In the rows, zero is written as 128.
One turn moves every row onto another: examples first, then more rows asked:
nofes: [ 94 131 137 147 147 129 136 141 109 155 126 127 161 132 130 135 136 113
 100]
mive: [119 107 101 155 108 142 149 121 125 117  87 112 147 125 109 153 158 162
 127]
per: [ 95 130 135 137 133 135 131 146 104 154 129 120 140 125 131 129 149 112
 111]
meva: [117 104 106 133 116 141 162 118 110 115  85  97 153 145 132 134 149 153
 116]
Voz: [ 99 126 132 151 141 129 156 136  80 134 130 133 155 122  96 112 144 157
 122]
fosod: [106  93 124 166 128 122 147 108 101 149 128 125 139 126  85 139 148 136
 148]
Mosok: [115  99 102 160 120 141 159 118 108 125  80 110 164 130 104 149 147 161
 122]
Gar: [114  99 100 157 116 141 157 119 103 126  79 107 157 129 105 145 151 161
 126]
ziva: [108  96 123 164 120 124 143 109 109 146 131 126 132 123  88 141 152 136
 151]
gof: [119 127 137 138 141 134 143 136 104 151 126  93 154 164 135 136 146 125
 142]
pibo: [119 108 108 137 118 138 160 117 128 110  87 104 159 145 134 142 146 154
 110]
gepuf: [116 104 108 136 121 138 165 115 114 114  84 101 163 147 132 137 144 154
 111]
mibe: [ 96 133 138 144 142 130 132 141 117 152 129 130 154 132 131 138 140 113
 101]
Redut: [ 93 127 136 144 147 129 138 141 100 158 125 123 158 133 127 131 137 112
 102]
ledus: [118 126 138 140 146 132 147 134 104 152 124  94 163 167 133 138 142 125
 138]
Gokit: [122 135 139 139 138 133 139 135 127 143 129 102 154 163 139 145 148 126
 138]
Lin: [121 135 141 142 145 130 142 135 127 143 128 104 161 166 136 147 143 127
 134]
Dedun: [117 104 107 136 119 140 165 117 109 116  84  98 159 146 132 135 145 153
 114]
liped: [118 107 102 158 113 140 151 119 128 116  85 117 154 128 109 156 154 162
 123]
zukav: [114 101  99 155 112 144 154 120 107 124  82 104 149 125 106 147 156 161
 130]
nafaf: [119 110 107 135 115 140 158 117 129 108  89 103 153 143 135 142 151 153
 113]
piv: [111 101 125 164 121 123 140 110 119 143 135 130 131 123  90 146 152 136
 148]
mopo: [117 106 107 131 112 141 160 119 114 112  88  98 150 142 134 135 151 152
 118]
Som: [111 103 127 166 124 122 140 109 129 138 134 135 137 124  90 151 149 138
 145]
Fima: [117 107 107 138 122 138 164 117 122 111  86 103 164 147 133 141 142 154
 110]
Kivof: [104 139 137 154 139 126 149 137 117 119 137 150 157 121 103 128 144 159
 114]
nepof: [120 129 137 135 136 134 140 138 111 149 127  94 149 163 136 137 151 124
 143]
las: [ 97 135 137 141 137 132 128 143 118 148 130 128 148 129 132 137 145 112
 104]
nuvig: [108  99 128 172 135 118 149 105 121 143 130 136 153 130  88 151 139 138
 137]
zap: [106  93 125 168 132 120 150 108 102 149 127 127 148 127  83 142 141 136
 143]
vaza: [120 132 139 143 147 128 146 135 121 147 125 103 166 168 134 146 139 126
 132]
Lamud: [110 103 128 170 129 118 144 108 128 140 132 138 146 128  89 152 144 138
 139]
fif: [119 109 107 132 112 141 158 118 122 110  87 100 151 142 136 138 152 153
 117]
Zuz: [ 93 128 134 139 137 134 133 143  96 158 126 118 144 127 130 126 146 111
 111]
tuz: [104 139 134 147 124 132 144 141 108 122 141 139 135 115 106 119 158 155
 127]
tifem: [ 99 129 134 156 146 125 158 135  90 131 131 139 164 124  99 119 138 158
 115]
voli: [104 141 136 150 129 129 144 139 117 118 140 146 145 116 105 125 152 157
 120]
Pubat: [118 103 100 154 108 144 150 121 116 120  85 106 145 123 108 148 159 161
 130]
geror: [ 93 126 136 141 142 131 136 141  94 159 124 119 153 130 127 127 142 111
 107]
suvu: [106  95 126 170 136 118 150 106 111 147 128 131 154 129  85 147 139 138
 138]
malug: [100 128 131 146 133 131 151 139  81 132 134 130 143 117  99 109 152 156
 127]
Kabuk: [117 105 103 161 119 140 154 118 125 118  83 118 162 130 107 156 149 162
 119]
rora: [102 134 135 156 145 124 155 136 106 125 134 146 165 125 101 125 139 159
 112]
nok: [121 135 138 136 135 133 138 138 121 146 130  98 149 162 137 141 151 124
 142]
mopi: [ 96 133 136 139 134 132 128 144 113 151 130 124 141 127 131 134 149 112
 109]
Fugo: [102 133 132 145 125 133 145 140  92 128 138 132 135 116 103 113 158 154
 129]
gepo: [118 128 140 142 149 130 148 135 110 151 123  99 167 168 132 141 139 126
 134]
vame: [115 102 102 161 121 140 158 117 116 122  81 114 167 131 105 155 146 162
 119]

malug -> Fugo
Zuz -> per
ziva -> piv
And these:
Kabuk -> vame
gepo -> ledus
mopo -> fif

